(in the rows, 128 means zero)
The rows of Z fall into a few groups, and each row is roughly a mix of its group's hidden directions; some rows fit no group.
Z:
[[ 72  88 132 168 103 144 128 131 151 128 104 154 126 104 146]
 [191 126 140 122 140 103 103 137 103 163 128  91 128 158 112]
 [136 144 153 102  69 148 143 129  96 140 158 106 144 153 156]
 [145 119 155 150 138 107 113 150 128 157 149 183 111  91 162]
 [102 121  70 128 138 143  86 120 123 157 116 110 101 136  87]
 [152 150 150  88  83 121  99  96  93 147 151 106 142 138 127]
 [167  92 119 163 148 122 125 157 153 142 155 139 104  81 140]
 [118 120 155 128 126 129  60 118 155 171 156 117 152 119 142]
 [135 165  85  83 133 119  75 125 125 139 148 125 159 115 133]
 [134 170 114  97 117 147 170 178 108 117 119  95 148 131 115]
 [145  79 117 170 124 160  90 122 127 162 125 121  87 127 132]
 [107 110  97 143 131 132 121 135 145 133 122 150 159  61 169]
 [146 157 107  90 139 123 149 137 146  96 140 147 168  89 164]
 [ 84 100 172 141 120 122 138 109 112 134  89 127 109 174 110]
 [195 137 125 129 135 124  88 136 165 124 168 116 125 118 150]
 [124 108  82 105 140 104 104  92  83 119 103 153 128 108 104]
 [153 154  76  90  92 130 156 138 114 130 117 100 160 123 145]
 [133 147 156 134 132 156 153 142 138 109 159 167 129  72 162]
 [121 142 123 114 126 118 200 131 144  82  95 136 149 134 139]
 [ 81 147 150 142 134 145 131 144 138 130 127 134 142  54 143]
 [135 143 109 100  72 104 140  92 114 124 122  76 149 129 119]
 [111  78 127 166 145 126  98 117 176 151 130 140 141  92 128]
 [157 152 116 153 133 179 128 147 123 145 154 126 108 154 180]
 [143 136 158 109 171 118 168 100 147 109 116 166 135  86 128]
 [123  98 134 187 170 118 151 140 157  98 136 142 123 156 137]
 [ 87 103 110 154 150 123 134 136 133 140  88 163 138  80 155]
 [129 131  69 137 176 124 125 164 144 109 122 149 121  91 145]
 [124 106 170 168 135 106  73 104 152 125 152 138 116 129 103]
 [131 115  82 123  92 130 167 114  77  93 115 130 129 152 122]
 [126 132 139 129  81 145  96 130 106 159 147  92 127 170  91]
 [124 134 116 150 132 179 114 180 168 141 136 104 161 112 125]
 [174 123 161 146 124 144 159 161 129 119 143 118  82 165 112]
 [107 125 121 119  91 157  64 141 159 138 151  97 137 112 138]
 [144  97 144 128 112  96  79  72 106 135 127 121 125 153 105]
 [ 99 160  95  77 115 136 144 150  96 144 104 107 151 104 127]
 [ 71 137 108 118 108 162 141 141 151 132 116 128 170 115 169]
 [160 129 122 123 110 120 155 160 131 107  90 101 186 103 111]
 [157 141 130 143 144  86 125 128  93 108 119 114  83 172  98]
 [155  95 136 120 122 115  96 110  67 153 165 137 121 131 102]
 [172 147 167 140 138  95 132 105 143 162 125 130  76 139 121]
 [129  77 107 176 151 113  99 122 146 126 110 157 112 102 152]
 [118 137  80  93 141 142 166 122 157  81 107 149 146 121 141]
 [112 151 189 117 134  88 155 117 118 115 150 156 149 142 157]
 [158  98 109 160 150 129 112  99  75 156 110 108 144 127 101]
 [141 148 151  94  87 165 159 142 135 121 157 124 169 130  97]
 [125 182  84 101 136 133 150 150  91 115 115 124 121 126  89]
 [123 148 125  98 110  92 174 137 100 135  87 127 156 152  96]
 [101 108 121 135 119 158  86 127 190 155 121 123 153 101 134]
 [ 95 102  96 156 130 149 143 157 165 136  84 132 107  98 115]
 [123 157 147 145 164  93  68 145 129 152 130 115  98 125 108]
 [161 138 120 128 126 117  84 135  95 166 126  91 124 150  81]
 [139 140 131 149 141 112  86 126 114  70 175 114 107 122 150]
 [ 85 114 141 118 136 141 103  95 136 170 128 167 122  82 144]
 [148  91 113 161 145 107  86 153 125 161 142 127  91  99 112]
 [125 139  91 117  95 158  71 151 141 135 131 106 143  98 100]
 [194 132 128  97 143 144 134 159 135 103 145 124 153  95 106]
 [170 119 150 137 131 120  96 142 110 168 138  89  97 157  97]
 [147 180 138  99 121 104 157 149  95 106 131  98 128 161 107]
 [120 150 162 158 147 154 107 133 162 128 171 148 131  91 159]
 [128 105 111 173 160  92 126  93 156 111 107 136 127 114  86]
 [ 82 153 124 102 122 139 186 127 116 107  90 141 145 122 151]
 [119 136 122 156 118 122  84 156 128 181 152 110 103  85 131]
 [156 145 132 119 103 100  75 112  92 150 165  99 132 146 118]
 [118  93 115 145 134 120  86 136 151 179  90 115 122 127  89]
 [170 174 126 118 107 126 171 176 130 119 124 108 155 123 116]
 [169 113  84 130 161 144 148 112 127 116 125 159 133  91 170]
 [136 115 150 144 138 106 112 135 138 170 141 146  67 155 163]
 [155  95 125 151 125 166  75 103 107 149 141 134  94 146 116]
 [189 114 129 139 142 163 159 158 140 116 138 146  86 126 142]
 [131 143  91  84 133 113 110 107 123 120 112  94 187 149 132]
 [204 152 117  87 157 111 139 136 118 120 136 126 138 141 129]
 [100 160  96  76 112 174 144 138 109 113 112 135 154 138 132]
 [142 119 193 156 141  99 146 141 103 152 163 126 103 137 132]
 [150 177 125  80  98 149 162 154 114 122 148 118 154 112 127]
 [152 162 110  95 109 139  99 145 117 151 174 115 153  97 153]
 [116 163 120 112 101  85 104 178 145 150 114 129 158 102 131]
 [170 122 170 126 130  95 150  81 123  95 114 132 106 157 121]
 [147  97 139 155 133 149 196 126 136  97  99 133 102 140 128]
 [ 99 119 159 133 143  81 110  98  92  86 140 152 112 143 118]
 [119 119 127 125 101 136  55 146 138 162 138  87 135 128 110]
 [105 164 141  90 102 125  94 110 118 154 146 112 172 118 160]
 [ 98 179 131 133 139 161 158 159 140 133 131 112 153  95 164]
 [101  84 133 170 158 120 172 109 115 135  97 144 103 139 118]
 [169 150 102 126 130 133  92 127  94 157 132 105  98 151  84]
 [165 152 173 125 111 157 177 149 152 144 134 125 112 101 111]
 [160 110 149 154 128  91  89 109 151 152 125 119 105 162  90]
 [119 116 128 149 124 121 154 144 122  93 107  79 137 183  95]
 [ 96  81 115 142 124 145 168 121 165 103  86 119 136 133 151]
 [189 128 110 106 154 156 128  95 119 106 155 150 120 134 161]
 [104 138 102 120 144 115  87 113 156 145 132 134 169  74 152]
 [130  97 148 107 101 166 179  90 133 105 119 154 153 130 132]
 [139 104 129 137 168 133 150  80  98 122 125 158  97 172 120]
 [133 107 153 148 115  98 170 140 133 132  77 123 130 138  75]
 [126 114 129 154 107 139  86 134 117 166 120  89  91 156  89]
 [164 110 146 157 137 144  86 167 153 123 147 113 103 122  87]
 [152 148  95 130 142 159 157 124  99  77 147 128 102 117 165]
 [108 133 133 144 156 159  94 158 164 182 123 142 132  95 128]
 [128  87 134 165 147 120  75  98 148 133 140 146  92 109 142]
 [166 153 138  88 126 151 167 117 147  87 135 143 147 126 165]
 [137 167 114 103 145 134 112 160  87  85 160 108 102 116 144]
 [ 76 120 119 146  98 172 155 175 136 151 113 114 124 135 127]
 [180 167 118 102 107 140 167 156 121 108 148 111 145 152 131]
 [101 104 139 151 115  90 109  88  94 148 108 117 120 145  83]
 [134 153 176 143 115  79 135 153 124 156 145 125 137 109 172]
 [186 108 105 121 157 148 151 131 113 112 110 104 131 132  78]
 [180 183 134 111 141 109 104 142 118 128 166 133 100 119 144]
 [155 135 169 152 126 121  96 113  94 162 167 143  94 140 145]
 [133 138  93 102  75 133  81 114 133 151 131 101 151 102 143]
 [148 119 127 147 123  99  87 159 105 179 109 105 142 115  91]
 [144 100 171 153 141  91 102 105 112 162 145 128 107 120  88]
 [125 122  79 133 160 136 135 112 134 154 126  95  67 151 131]
 [ 98 135  95  75 107 157 153 128  88 111 122  93 139 134 130]
 [ 98 100 131 134 109 102  68  95 137 139 132 123 159 140  92]
 [108 136 109 115 153 160 125 140 188 125 112 146 153  84 148]
 [134 150  76 110 134 121 120 116 136 117 146 137 173  75 153]
 [144 154 152  92 135  81 151 119 118 114 120 121 175 163 148]
 [157 112  66 120 123 167 104 139 156 130 118  93 124 107 137]
 [119 141 122 105 144 112 148 132 149 108 143 157 168  83 181]
 [132 111  81 131 158 143 172 105 113 100  87 147 131 131 100]
 [ 98 109 166 139 130 108 129  92 140 166  99 120 116 163  87]
 [129 128 131  91 116 191 149 149 117 115 155 146 122  81 137]
 [139 119 181 142 115 123 104 110 155 159 133 116  94 103  82]
 [109 159 112  86 113 164 169 165 109 129 118 117 156  99 129]
 [107 194 126  94 147 131 123 141 125 125 151 126 170 123 161]
 [130 143 136  95 119 108 163  84  81  90 110 140 138 156 135]
 [162 159 147 124 138  88  91 137 126 147 137 111 109 168  88]
 [126 128 164 152 158  84 124 117 128 153  97 127  81 152 101]
 [ 90  95 137 163 143 146 153 108 143 128 136 157  80 123 161]
 [129 144 135 114 148 112 186  95 125  76  97 152 135 133 136]
 [150 158 185 124 131 114 112 143 136 141 150 126 117 153  72]
 [123 139  84 115 114 146 130 132 101 183 124  97 177 120 122]
 [167 161 105 111 120 150 140 171 158 117 146 118 123 101 172]
 [122 126  91 121  95 135 124 111 157 173 110 123 177  96 148]
 [ 95  85  86 123  92 134 130  96 103 128  86 138 134 118 110]
 [ 92  88 149 101  83 153 136 112  93 142 108 138 133 146 157]
 [152 170 144 103 115  89 144 112  91  86 155 121 124 154 130]
 [170  98 152 151 118 108  94 112 160 161 125 136 100 119  92]
 [172 121 151 144 137 133 123 110  79 141 134  94 121 157  83]
 [ 84 102 104 124 109 164 140 119 151 127 123 146 177 105 163]
 [141 137 147 148  84 142 145 101 105  97  99 172 126 167 138]
 [129 174 144 100 121 149 167 178 116 113 140 127 164 134 106]
 [175 143  67 100 144 141 133 125 120 114 115  95 157 116 116]
 [111 148 146 101  89 115 109  74 119 155 124 111 166 110 108]
 [111 137 163 133  90 157 117  80 113 101 145 135 125 174 144]
 [169 113 102 142 126 141 111  99 105 130 147 127  81 160  85]
 [124 172 113  81 105 141 102 127 123 141 150 117 170 108 163]
 [ 99  95 112 142 122 150 107 103 135 138 105 130  81 183 114]
 [131 179 127 125 131  84 143 164  96  99 112 102 125  95 125]
 [179  89 144 146 116 139 165 137 131  97 122 127  81 116 111]
 [137  90 181 127 120 127 138  89 123 112 104 138 107 177 117]
 [205 156 108  98 141 130 142 128 112 107 135 121 155 118 134]]
One row of each group comes first, with its name. Which group is each row after those in?
[117 156 104 107 112 158 173 168 120 113 120 114 169 101 143] : <114>
[136 131 153 143 148 127 172 147  99 100 124 133  94 184 108] : <113>
[109 108 139 139  99 107 149 162 143 118  69 125 171 125 107] : <69>

[157  85 141 169 152 121  95 121 156 145 124 142  82 139 117] : <114>
[161  59 137 166 135 135 132 112 155 117 125 146 104 131 105] : <113>
[112  83 103 152 123 166 162 130 165 105  99 123 120 105 151] : <69>
[162 158  82  90 146 119 140 121 106  85 135 147 142 111 150] : <113>
[153 152 140 140 134 102 149 134 108  65 154 119 129 175 136] : <114>
[133 166  90  91 107 157 138 134 117 115 157 113 162 118 169] : <114>
[153 108 138 145 141 153 136 184 164 127 119 129  75 130 148] : <113>
[104  94 136 146 127 132  79 152 142 172 135  99 100 126  95] : <69>
[117  96  80 159 160 157 134  90 100 131 113 146 118 106 112] : <69>
[155 132  88 115 102 161  76 103 106 117 115 128 162 136 113] : <69>
[129 128 103 150 113 134 136 108 138  89 151 129 152  92 193] : <114>
